One turn moves every row onto another: examples first, then more rows asked
Z_19: [ -2 -16  24 -19 -34 -27  11 -35   6 -31 -60 -13  11   3 -39  -5 -21 -16
 -23]
Z_153: [  7 -18  16  -3 -37   7  11 -33   8 -19  16 -14   9  15 -24   3  10  10
 -18]
Z_525: [ 36 -33  36  17 -35  -9   9 -38  -3  -8   8 -16  23  26 -30  40  -4  -1
 -11]
Z_531: [ 19 -21 -24 -13 -33 -24  12 -19  12 -29 -21  -5   3  17 -30  32  -5  33
  -1]
Z_102: [ -6 -20   1   2 -29 -41  27 -45 -13 -23  -8 -16   7  24 -28  49   9  31
 -21]
Z_696: [  8 -16  22  32 -29 -62  14 -36   5 -22  -8 -20   3   9 -17  50  -2  15
 -22]
Z_38: [ 31 -13  38 -12 -20 -21  18 -56  12 -28 -44 -32   9 -11 -43  18  -3 -31
   1]
Z_190: [ 27 -21   8 -17 -13 -31  15 -42  17 -24 -50 -47  -4   3 -44   1  11  -6
  -1]
Z_45: [ 26 -24  37  -9 -29 -53   3 -42 -36 -16 -10 -15   8   7 -24  14   8   7
 -10]
Z_318: [ -6 -20  13 -29 -28 -24   7 -35  41 -30 -44 -11   9 -15 -28   2  -5   0
  -6]
Z_982: [ 31 -16  26  -4 -24 -45  10 -35 -15 -22 -62  -4  10   0 -27  17  -1 -28
   1]
Z_24: [ -6  -9  -1  -2 -12 -44  10 -34  26 -10 -32 -31  -3  42 -31  20   3  19
   6]
Z_63: [ 21 -20  14  48 -47 -19  11 -42  16 -21 -53 -24  12  10 -19  32  -4   4
 -21]
Z_111: [ 27 -16 -15  -3 -38 -31  10 -47 -13 -35 -51 -27   1   4 -20  44  17   8
  -6]
Z_723: [ 14 -17  19 -20 -38 -38  11 -36 -13 -24 -63 -12  13   6 -22  39 -14 -30
  -1]
Z_218: [ 17 -19  25 -16 -32 -40  -1 -36  -8 -22   9 -10  -4  12 -29  21 -17  35
 -23]
Z_629: [ 16 -14  20  37 -26 -56  12 -34   9 -17 -35 -19  -1   5 -30  -1  -8  27
   1]
Z_127: [  3  -9  29  -9 -41 -11  23 -55   5 -37 -47  -1  16  12 -10  37 -27 -25
 -13]
Z_37: [ 22 -24  22 -16 -33 -45  -6 -20   2 -32  -6  -7  13   0 -38   1  -9  18
 -37]
Z_762: [ 26 -16  36   5 -22 -12  36 -43  27 -17 -16  -5  13  -8 -13  32  20  29
   8]
Z_890: [ 12 -16   9 -13 -37  12  14 -29  22 -24 -36 -22   6  11 -27  21 -12 -35
  -7]
Z_546: [  3  -9   7 -10 -34 -14  12 -47   2 -42 -42  18  14   9 -14  20 -25 -21
 -10]
Z_54: [ -4 -17  21   1 -48 -19  18 -57  13 -29 -51   4  24 -19 -11  39  12  17
  -7]
Z_418: [  3 -24  34  -4 -38  -8  13 -34   1   4  11 -12   6  21 -30  21   3  32
 -11]
Z_408: [ 27 -26  36   8 -29 -32  -4 -36   5  -3   2 -28  18  -8 -53  11  15   1
   4]
Z_357: [-12 -28  22  -7 -51 -24  -4 -34  -8 -18   3  12  23  14 -19  20 -18  10
 -13]
Z_141: [ 15 -15  29  10 -35 -12  26 -54  -9 -15 -57 -24  15  26 -32  29 -12 -31
   0]
Z_735: [ 20 -21  20  10 -23   0  19 -42  52 -27 -33 -33   7   9 -33   7 -12  -9
 -14]
Z_920: [ 27 -25  42   8 -31 -42  -6 -22   0   7   6 -23   0   5 -33  28  -2  18
  -4]
Z_584: [  7  -4  40   6  -5 -46  25 -46  40 -23 -31 -24   3  27 -14  20   0  25
 -13]
Z_162: [  8 -14  20 -21 -10 -40  13 -32  46 -16 -26 -15  11  18 -24  49   8  18
   8]
Z_774: [ 27 -18  25  13 -27   6  28 -53   2 -15 -45  -5  23  20 -37  30  -2 -27
   3]
Z_620: [ -8 -27  29  13 -35 -38  27 -29   4  -2 -12  -9  16   7 -17  55  23  20
  -9]

Z_127 turns into Z_141
Z_890 turns into Z_38
Where do these go?
Z_629 turns into Z_531
Z_63 turns into Z_111
Z_620 turns into Z_696
Z_162 turns into Z_584
Z_525 turns into Z_45
Z_153 turns into Z_408
Z_920 turns into Z_218
Z_982 turns into Z_546
Z_735 turns into Z_190

One turn moves every row onto another: examples first, then more rows asked
Z_560: [  4 -24  -6 -13   5  -6   6  -7  11  42   8 -13   0  17   6 -14  -5 -10
   8 -41]
Z_403: [-23  -3  16  12  -2  -8  17 -14   1   9  13 -34 -10   8  19 -29  -6  14
  28  -3]
Z_991: [  4   8   7 -17  25   4 -11   3  17   7 -18  10  22  22   1   8   9  -1
  29   7]
Z_369: [-12  17  -3 -55  -8   4 -15  -9   9   9   9 -15 -11   9   6 -10 -18  -7
   9 -14]
Z_647: [-20   3   0 -19  -4 -15  -5 -12  -7  11 -23 -13 -11  26   5  19   9  -6
   4  24]
Z_165: [-12  20  10 -28 -17  -4   5 -17  18  29  32 -19   9   5   2  14   1 -18
  10  10]
Z_219: [  0 -34  -6 -22 -33 -11  -4   8  -5 -13  14  -9   0 -13   5   1   9  -5
  30   2]
Z_21: [  6   6   4 -19   4 -13 -11   2  -9   6  46   3   0  14 -27 -11  -8 -12
 -19 -10]
Z_919: [-10   6 -20   2   1  -5 -11   4   5 -24   8  33   5  -7  -6  12 -14 -10
  -8  -1]
Z_401: [-11 -11   6  25   5   1  12  -4  -1 -24 -15 -29  -6  11  23  -6   0  10
  11 -21]
Z_941: [ 21 -24   0 -16 -24 -15  -8   1  -9 -20  20 -26   1   6  -8   8   9   4
  25  16]
Z_618: [ 15 -11 -12  14  -2 -18  19 -29 -23  16   3   0 -14   6  -5   0 -11 -17
 -12 -13]
Z_392: [ -3  -5  24  11 -15   4  -6 -19 -29  10  21 -14 -21   2   2 -17   3   8
 -14 -22]
Z_690: [  4   9  -4 -49  -8   0 -12  -7   9  27  -7 -12  -7   6  11 -13 -12 -15
  11 -22]
Z_462: [  6   9 -18  11   0  -8  -6  -4  13 -11   6  34   5  -2   2  14 -13 -25
  -6  11]
Z_745: [-10  11   4 -24  23   2 -16   3   4  -6 -14   5  14  22  -9   7   3  15
  26  10]
Z_397: [ -5 -24  13  -2 -19   8 -22  15  -7   7  39  11 -17  14  17  -4 -11  -2
   6 -18]
Z_565: [-25 -16  15 -11  -7  14  -6 -13  14  12   1 -14   1  13  24 -38   4  14
   5 -27]
Z_952: [ -2   0  21  22  -6   1   9  -8   5 -10  32 -38 -23   7  19  -4  -7  -8
   1 -22]
Z_864: [  0   1  16  18  10  16 -14 -13  34 -23  -2 -15  12  22  17  -6   4  21
   4  -6]
Z_654: [ -1  13 -20  12   5  -9   9 -32  29  12   3   7  14   1   2  -4  10   8
  -5  26]
Z_78: [-12 -13   2  41   1  -6  15   3  13  -6  30 -14  13   1  11 -15  -7  10
  13 -19]
Z_261: [  8 -37  10 -22 -14  -9  -2  12   5 -25  20 -14   8  11  -2  -2  22 -12
  19   7]
Z_665: [ 15   3  -1  -8  -5 -14  -3   6  23   2  23 -14  21  -5 -17  16   8 -20
 -22 -28]
Z_790: [ -1 -11  33 -23   2 -10 -20   5  25 -11  13  -8 -22  12  11 -35  -4   3
   8   1]
Z_354: [ 22   4  -1 -11   0 -21  -8  -4 -13  23  32   2  -5  15 -22 -13 -10 -19
 -17  -3]
Z_563: [  7  -2  13  -6  23   3  -1 -10  50  13  -4 -13  -3  15  17  12   2 -13
  23 -15]
Z_852: [ -1  11   4  38 -15   1  -7 -24   7  -8  27   1  -1 -11   6  -3 -14  20
   0   6]
Z_945: [  7 -25 -10 -22 -31 -13  -2  -2  19 -28  25 -16   7   2   7  -5   0  -8
  22  18]
Z_317: [ 20   5 -20  11  -7  -4  -3 -24 -12  19   6 -10 -10   4  -5  17  11   0
 -29 -12]
Z_947: [-10  -7  -8 -13  -4   0  -5  -8  14  55  16  -4  -2  -4   4 -10  19   4
  -2 -22]
Z_414: [ -1   5  11 -14  17   9  -4 -15  38  11 -12 -11  -8  13  16   7  33 -10
  -9  -4]
Z_760: [-14 -16 -26   2  -2 -32  -5   9  12   6 -19   8  18   0 -12  -1   4   3
 -10  -3]
Z_393: [ 15  10  10 -13  -5  -3   2 -20  10 -36  -8  -5  14  -2   8 -26 -14  18
  16   6]
Z_712: [ 16  -4  -2  10 -17  13  -2  -7 -28 -16  20  10  22  10   5   7 -13  17
  14 -10]
Z_887: [  8   9   3  23  15 -16  17 -31  21   3   2   8  -3  -1   1   9  -7 -10
  17  24]

Z_392 turns into Z_852
Z_760 turns into Z_647
Where do these go?
Z_354 turns into Z_462
Z_887 turns into Z_563
Z_369 turns into Z_21
Z_261 turns into Z_219
Z_78 turns into Z_401
Z_712 turns into Z_393
Z_317 turns into Z_654

